Where one turn sends some rows of the set: a few examples, then the rows asked
gogi: 6 1 4 3 12 -15 -3 -2 -2 46 -1 -20 -25 -10
rimo: -10 2 12 14 -4 4 18 20 -8 -7 23 31 5 0
Rar: 6 -30 4 16 -9 6 18 -6 -16 9 17 -2 -4 -7
rupi: 2 -4 -9 5 -16 -4 -13 32 14 37 -19 11 12 9
Fodir: -9 33 14 1 13 -21 -6 21 7 33 3 12 -16 -1
rela: -13 18 19 -11 15 7 14 -3 21 3 1 -14 -8 -15
kipo: 6 -28 -20 5 0 16 5 24 -2 32 -14 -7 6 -14
Totut: -9 -1 -13 3 8 15 8 47 3 17 -7 23 15 -12
gov: 3 -5 15 16 -29 -15 -4 0 2 16 10 14 1 20
zupi: 4 -15 11 -16 -3 7 -19 7 -30 31 -2 21 21 10
gad: -9 12 4 1 35 1 16 19 -10 24 12 0 -21 -26
fofeg: -8 12 19 -10 8 3 9 -12 22 10 -2 -22 -10 -10
Lem: 3 -20 8 -17 5 14 -10 8 -36 26 2 18 19 1
zifi: -11 23 22 -10 7 -1 6 -4 26 8 -2 -12 -7 -5
tifon: -2 -9 12 -18 4 11 -13 16 -32 23 2 29 23 5

zifi -> rela
gov -> rimo
And these:
Fodir -> gad
Lem -> zupi
rupi -> Totut

Where one turn sends some rows of the set: a few examples, then the rows asked
buku: 13 -19 -16 5 4 -21 -1 6 17 -2 7 10 -6 -8 17 -6 19 4 -17 20 28
Pevi: -14 35 7 22 -10 -10 23 -3 -16 -8 18 16 -16 11 4 -30 16 11 3 3 -2
vades: 1 4 11 1 5 -13 8 -6 -8 11 -12 -2 -19 7 -22 -33 -6 3 -17 11 46
dus: -12 -4 5 13 -11 24 30 10 30 -3 1 -8 10 8 -22 -16 21 -6 13 3 8
Kanu: 10 0 -1 15 -5 -45 18 8 -19 -5 2 -33 -2 9 -10 -4 -5 11 1 7 5
Rav: -19 20 -16 17 -19 -26 8 -5 6 10 -3 10 -21 21 -26 -24 6 -16 -14 4 17
bovuf: -2 2 4 -4 8 5 15 -4 -34 -5 -6 20 4 -3 28 -10 22 3 -4 6 8
segu: 8 -2 -2 10 -25 -13 20 2 5 -13 25 15 7 30 -8 -24 17 15 -22 3 -6
Duvip: -34 -8 -22 4 -6 7 6 4 26 -5 -22 -7 -5 18 -11 -19 -3 -2 2 -5 30
Rolop: 24 -8 6 20 20 5 18 -7 19 -27 -3 -8 -26 14 -17 -10 -9 12 -15 1 19
gezi: 1 7 22 11 -29 -5 -32 -5 -18 9 -11 9 -13 12 -8 -17 -13 7 -17 4 0
Kena: -9 7 14 26 -5 3 -20 16 13 -5 -8 -7 -7 3 -34 -28 -14 9 22 -2 -5
sopi: 3 14 15 -19 7 -34 6 -6 -4 -2 -5 -6 -6 -5 9 -1 6 15 31 19 1
non: 19 24 -2 22 -3 -3 -26 -7 2 13 -10 13 -1 10 -26 -35 2 -5 -9 12 -9
Zaz: 15 0 28 9 5 1 24 -11 14 -3 -14 -15 -5 -3 -4 19 12 -23 -4 4 12
dul: 2 0 5 16 17 19 -29 4 -2 2 1 -13 -3 16 31 -6 -8 3 16 3 9
kuli: -11 7 -1 23 -16 27 -32 -12 14 11 -12 -4 -5 0 -11 -20 -6 -8 12 10 14
Febel: 0 28 -8 -10 -41 8 27 -12 7 -8 -4 8 -8 23 -11 4 -12 9 -9 -2 -1
gamig: 6 7 -26 -5 8 1 14 3 3 -23 17 15 -11 15 15 18 -2 18 9 26 5
Nira: -2 0 3 3 4 -6 -37 -2 -22 5 -2 7 30 9 12 -5 -3 -8 -1 7 4
kuvi: 0 3 -11 20 1 -5 -38 1 27 -13 5 0 21 -2 1 -10 9 1 18 -4 3
geva: 16 46 -10 -10 9 -15 21 -8 -18 0 1 -6 -7 21 2 9 -4 1 4 0 17
namar: -4 22 12 17 0 13 -18 2 -12 -5 7 6 17 21 2 -34 -12 22 3 8 -15
luk: 7 14 -13 -13 -10 -23 12 -6 19 -19 -19 8 -21 -10 -24 -7 -20 19 8 6 22
sitef: -8 11 -11 -3 -24 -5 11 7 -26 6 13 -5 -5 25 -20 12 13 14 10 24 -15
Kazi: -5 -7 16 16 -23 -14 18 1 13 -14 7 -17 -9 -2 24 15 1 16 -5 21 0
Nugog: 11 -19 -12 19 7 2 -31 15 14 7 -9 9 0 7 -15 -1 3 -22 4 14 -8
Buzip: 6 -21 -5 15 -15 9 26 -1 -19 -9 1 -17 -6 33 -27 -2 -14 1 -14 6 1
vub: 6 -9 8 -19 -11 7 8 -14 35 -13 -4 20 -8 -1 19 5 -11 2 3 2 0
firiv: 7 18 -30 9 2 0 0 9 -4 -4 15 -3 -30 19 -25 -6 -17 26 -14 0 19
Lapom: 15 15 -8 -7 6 16 16 -4 16 3 -7 -2 -4 10 -26 2 -15 -22 1 -29 16
bil: 0 -14 -21 -7 19 -3 8 9 16 -20 -20 9 18 1 9 -12 25 5 3 -10 9
goko: -5 -1 -14 -15 -2 5 24 1 -2 -10 -14 3 4 -2 -21 18 -2 -12 33 16 8
vov: -9 8 12 2 1 0 23 1 -24 7 11 -24 16 9 14 -15 8 -2 17 -6 28
sur: 22 22 14 16 -6 -10 -22 0 -3 -4 5 -3 13 24 9 -11 16 3 2 -17 -22

non -> Nira
bovuf -> Duvip
And these:
Febel -> gamig
Lapom -> sitef
Nugog -> gezi
vov -> dus
Rolop -> Kanu

Where one turn sends some rows of the set: a few examples, then the rows asked
Zibil: 26 39 -1 -13 8 1 -14 -14 -8 9 40 4 -13 -13 15 -2 -20 4 12 7 -11 -22 19 29 0 6 22 1 16 0 -6 -22 0 13 -15
fito: -15 12 -11 -24 9 2 11 -6 6 2 19 14 13 -9 18 1 17 -10 5 13 -15 -43 10 5 8 23 -2 -4 27 3 -13 -10 49 22 -16
Veso: 14 11 -9 -2 11 -4 25 -12 -6 -26 13 1 20 -9 46 1 -4 0 4 -11 -16 -32 -2 27 -7 23 -36 -23 -4 15 -9 2 12 5 -13
tama: -6 20 -17 25 16 -10 -13 -7 -3 17 11 -4 11 13 -27 -2 2 7 12 0 -23 22 9 -18 0 5 5 4 -7 -5 -12 -33 -6 4 -11
samu: 4 17 -2 -8 8 -2 -22 -13 -10 9 33 21 8 -18 -14 3 -2 -16 23 -8 -15 -17 15 19 13 19 38 -14 32 -17 -13 10 -8 31 -34
Suro: 0 -33 -13 12 17 -3 22 -24 -9 -9 7 25 21 -5 29 8 16 -20 3 -12 -18 -31 -1 21 9 17 -15 -15 -7 -1 7 26 9 3 -12
zozuz: -9 12 -1 -5 20 -14 29 -13 -9 -1 22 13 16 6 48 -1 14 5 30 -10 -31 -8 -1 -14 -10 8 25 4 -8 -3 5 -8 9 23 -13
palob: -18 20 11 34 23 -18 -7 -19 9 -7 6 14 1 2 -23 3 -31 -4 6 16 -22 -32 -7 16 -6 3 -14 7 -11 -17 13 5 -12 22 -15
neru: 14 0 16 22 10 -6 13 -5 -6 -25 -6 16 6 -23 -12 -16 8 -17 16 14 -2 2 19 20 -19 30 3 -22 -19 -4 -23 -5 -8 -15 -39
panib: -1 10 -24 24 -1 -14 -9 -19 -13 5 2 8 6 -13 -40 -4 -2 -5 10 17 -8 -5 7 -7 -11 15 -20 12 -17 16 -12 -24 -15 -4 6
firad: -18 8 7 20 20 -26 4 3 2 0 6 17 16 1 -36 -8 -13 6 14 41 -14 -17 19 18 -20 12 -5 -3 1 -14 9 4 1 13 -31
niriv: -5 -10 -12 0 13 -7 24 -6 -7 -12 9 19 28 -28 31 -6 2 -8 11 1 -16 -29 0 21 -20 40 11 -47 5 17 -5 18 -7 5 -15
vus: 22 -2 -11 2 19 -17 -30 -14 -17 -2 23 19 1 -2 3 9 -7 1 28 -20 -13 -12 24 24 17 0 12 31 12 -9 1 -3 12 24 -21
dod: 8 8 20 20 15 5 6 -6 7 -42 -3 3 -12 -13 3 1 -6 -10 20 -12 -15 -13 0 18 -2 18 -13 -15 -31 -9 -21 -16 -26 -3 -21
vimo: -6 -5 -9 11 14 4 8 -14 -34 5 17 14 32 -7 50 7 5 12 15 3 -10 6 29 12 -2 32 2 0 6 -2 -25 -5 20 7 -36
ganod: -5 32 -10 28 2 -2 -11 -18 0 17 15 -2 8 -1 -27 -2 -14 0 4 -2 -18 22 -6 -11 2 9 10 -4 -9 0 -18 -30 -17 11 -1
sol: -5 -21 -6 3 36 15 2 -37 -20 -3 10 5 1 4 6 14 -26 -34 16 2 -7 -26 5 19 -19 22 -6 -4 28 -2 -2 -5 4 -6 10
dob: -21 2 -4 -11 3 -16 0 -8 1 -1 13 29 23 -27 26 0 -16 -2 25 -20 -17 -48 -12 -6 5 30 12 9 9 12 -11 -6 20 36 -10
Vek: 4 0 14 23 23 -9 -12 -11 20 -26 -14 9 4 -3 1 -7 14 -26 3 -3 -10 -14 9 8 -11 8 4 -20 -29 -19 4 0 0 -13 -29
viba: -22 -4 -5 8 5 27 0 -20 -10 -14 16 9 18 -13 46 26 -1 3 8 -12 -13 2 8 23 22 26 9 -18 5 -7 -29 2 -4 33 -5
Sep: -1 -11 -17 -1 4 4 15 -27 -14 0 14 28 2 -32 17 5 -7 -13 10 14 -5 -29 2 25 8 29 12 17 11 23 -16 -7 35 26 12
goba: 0 13 -12 -7 11 -3 25 -15 -5 -23 12 7 24 -4 23 5 31 -8 20 4 -18 21 12 16 -4 13 17 -12 14 2 -12 8 33 40 -5
mazig: -9 -18 11 -10 -5 -17 -8 -4 -1 -6 5 22 37 -9 5 -2 -39 -10 15 -21 12 -14 7 12 -23 17 0 -16 25 4 1 -1 -2 5 2
Gudo: -12 26 -20 7 -2 -4 -14 -15 7 5 5 -4 11 -3 -44 -2 10 -15 0 23 -12 -13 6 -10 -8 10 -17 -16 -7 4 -9 -19 -10 0 0
Bon: -16 17 -6 19 10 2 -16 -25 -3 9 13 16 25 -11 64 6 -3 -1 -20 -5 -12 -10 6 7 -5 18 22 -15 4 -5 -3 0 13 8 -15
kebem: -8 17 -20 27 11 2 -12 -15 -4 9 9 -5 13 2 -41 3 1 -5 14 5 -18 33 7 -3 4 15 10 -8 2 -2 -24 -22 -8 16 -4
nebup: -10 8 6 -2 13 -7 9 1 -12 -13 18 18 2 -6 6 2 -2 -8 -11 -17 -14 -26 13 5 -12 19 -33 -10 57 -7 -20 -8 0 -8 -14
zogo: 8 28 3 14 -4 -1 35 -39 -16 -6 24 25 8 -22 35 -1 3 -15 5 -9 -19 7 -16 9 0 17 22 2 1 5 -14 6 5 33 2
Zivo: -20 11 -21 13 4 -13 -16 -10 -2 -2 1 3 18 -6 -45 2 0 -8 26 -1 -20 -14 -1 -20 -3 20 -19 -3 -13 4 -16 -16 -26 12 -5
gofe: -10 21 7 27 14 -10 11 -4 -2 -24 9 12 -5 -13 -37 4 -25 8 14 31 -17 -13 9 36 -7 19 -21 -1 5 -4 -15 -1 -14 29 -12

Veso -> Suro
sol -> mazig
goba -> zogo
And these:
vus -> samu
ganod -> tama
vimo -> viba
firad -> gofe
dod -> Vek
Gudo -> panib
fito -> Sep

